Named moves (each a turn or a mirror), then the moves between two rows, first move first; the first pair answered
Z:
|  1.752 | -0.843 | -1.836 |  0.563 | -1.810 |  1.465 |  0.083 |  1.170 |  3.261 | |-> | -0.364 | -1.319 |  1.835 | -1.639 |  2.108 |  0.788 | -0.080 | -2.052 | -2.841 |
|  0.351 | -0.707 |  0.264 | -0.380 |  0.197 |  0.193 | -0.821 | -1.069 | -0.879 | |-> |  0.842 | -0.541 | -0.620 |  0.216 | -0.790 |  0.432 | -0.746 | -0.271 |  0.735 |
|  1.045 | -1.351 | -0.620 | -1.270 |  0.813 |  0.320 |  0.015 | -1.233 |  0.089 | |-> |  1.340 | -1.351 | -1.071 | -0.983 |  0.358 |  0.364 |  0.028 | -0.896 |  0.845 |
T:
|  0.101 | -0.860 | -1.674 |  0.115 | -2.212 |  0.240 |  2.368 |  1.752 | -0.118 | |-> | -0.657 | -1.616 | -0.167 | -0.484 | -0.906 |  0.543 |  2.084 |  1.952 | -2.184 |
|  0.228 |  0.632 |  0.360 | -0.930 |  1.803 |  2.148 |  1.111 | -3.546 |  1.393 | |-> |  1.011 |  0.189 | -0.537 | -0.191 |  0.906 |  2.768 |  1.109 | -2.070 |  3.185 |
|  0.800 | -0.028 | -1.872 |  0.283 | -0.785 | -0.229 |  1.656 | -3.115 |  2.219 | |-> |  1.270 | -2.551 | -1.013 |  0.983 | -0.328 |  1.954 |  1.177 |  0.921 |  2.558 |
|  2.531 | -1.856 | -0.741 |  0.089 | -0.171 |  1.540 |  0.493 |  0.549 |  2.041 | |-> |  1.387 | -2.498 |  1.285 | -0.760 |  1.712 |  1.632 |  0.213 |  0.164 | -0.945 |
V:
|  0.987 |  1.564 | -2.694 |  0.670 | -2.355 | -0.810 |  0.542 | -0.147 |  3.154 | |-> |  0.925 |  1.698 | -2.681 |  0.686 | -2.356 | -0.793 |  0.499 | -0.221 |  3.104 |
| -0.293 | -1.480 |  0.891 |  0.995 | -0.252 |  1.624 | -1.156 | -0.212 |  1.442 | |-> | -1.448 |  0.605 |  0.968 |  0.523 | -0.432 | -0.078 | -1.112 | -2.333 |  0.071 |
| -1.840 | -0.177 | -0.742 | -1.639 |  0.151 | -0.980 | -1.237 |  1.195 | -1.404 | |-> | -1.250 | -1.111 | -0.743 | -1.410 |  0.219 | -0.163 | -1.287 |  2.208 | -0.790 |
| -1.481 |  4.307 | -1.687 |  0.590 | -1.697 | -2.746 |  0.486 | -2.228 | -0.268 | |-> |  1.619 | -1.198 | -1.781 |  2.034 | -1.086 |  1.847 |  0.195 |  3.485 |  3.334 |
C:
| -0.428 |  0.211 |  1.733 |  0.852 |  1.814 |  1.182 | -1.456 |  2.083 | -2.746 | |-> | -0.377 |  0.767 |  1.750 |  0.256 |  2.458 |  0.509 | -1.126 | -0.344 | -3.296 |
|  1.598 |  0.873 | -1.489 |  0.573 |  0.525 |  0.512 | -2.417 | -2.237 |  1.769 | |-> |  1.634 |  0.579 | -1.587 |  1.062 | -0.080 |  0.826 | -2.577 | -0.686 |  2.359 |
|  1.731 |  1.638 | -1.729 |  0.187 | -1.969 | -0.752 |  0.756 | -1.847 |  2.689 | |-> |  1.611 |  0.934 | -1.642 |  0.869 | -2.576 | -0.069 |  0.404 |  0.990 |  3.223 |
| -1.458 |  1.085 | -0.930 |  2.980 | -3.227 |  0.878 |  0.603 |  0.519 |  1.598 | |-> | -2.157 |  0.362 | -0.033 |  3.004 | -2.770 |  1.387 |  0.201 |  2.058 |  0.558 |
Now pairs of rows:
(two moves a pair)
|  1.016 | -0.070 | -0.059 |  0.419 |  0.439 | -0.108 |  0.112 | -0.690 |  0.870 | |-> |  0.891 | -0.354 |  0.055 |  0.716 |  0.309 |  0.232 |  0.014 |  0.395 |  0.962 | => C, C
|  2.342 |  0.261 | -1.910 | -0.005 | -0.716 | -0.364 |  2.115 | -4.105 |  1.909 | |-> |  2.891 | -3.718 | -0.092 |  0.378 |  0.807 |  2.649 |  1.367 |  0.609 |  1.502 | => V, T
| -1.513 | -1.601 |  1.770 |  0.648 |  1.956 |  0.022 |  0.184 |  1.553 | -3.341 | |-> | -2.167 |  2.649 | -0.871 |  1.256 | -1.369 | -2.761 |  0.550 | -0.139 | -1.409 | => Z, V
|  1.211 | -4.416 |  0.921 | -0.671 |  3.843 |  1.905 | -1.817 | -0.231 | -2.524 | |-> | -0.939 |  2.652 | -1.890 | -0.570 |  0.080 | -3.172 | -1.220 | -4.672 | -2.048 | => Z, V
|  1.800 | -0.430 | -2.888 |  1.321 | -2.231 | -0.213 | -0.576 | -1.689 |  4.315 | |-> |  0.236 | -2.725 | -0.514 |  1.855 | -1.622 |  1.493 | -1.746 |  4.045 |  2.242 | => C, C
|  1.047 | -2.593 |  1.477 |  0.471 |  2.882 |  1.367 |  0.395 |  1.775 | -1.473 | |-> |  1.458 |  0.871 | -2.261 |  1.957 | -1.491 | -0.519 |  0.770 |  1.736 |  2.783 | => V, Z
| -0.260 |  1.589 | -1.690 |  1.088 | -3.152 | -0.531 | -0.159 |  3.537 |  2.545 | |-> | -1.866 |  2.530 | -0.814 |  0.770 | -3.058 | -1.385 | -0.460 |  3.551 |  0.690 | => V, C
|  1.789 |  0.127 | -2.681 |  0.994 | -2.372 | -1.206 | -0.243 | -0.787 |  0.104 | |-> |  0.542 | -2.044 |  0.437 |  0.115 |  0.316 | -0.042 | -0.863 |  0.709 | -3.718 | => T, T
|  1.645 |  0.552 |  1.924 |  0.878 |  0.900 | -0.464 |  0.562 |  2.618 | -0.768 | |-> |  1.995 |  0.134 |  2.065 |  0.681 |  1.368 | -0.198 |  0.769 |  2.152 | -0.684 | => T, V
|  1.348 | -0.358 |  0.964 | -1.093 |  1.458 |  1.120 | -1.290 |  0.551 |  0.292 | |-> |  1.045 |  0.128 |  1.250 | -1.415 |  1.725 |  0.569 | -1.278 | -0.414 | -0.398 | => Z, T
| -1.652 |  2.157 | -0.306 | -0.223 | -1.478 | -1.487 | -0.031 |  0.221 | -0.805 | |-> | -1.491 |  0.319 |  0.315 |  0.247 | -1.133 | -0.040 | -0.369 |  2.870 | -0.623 | => T, T
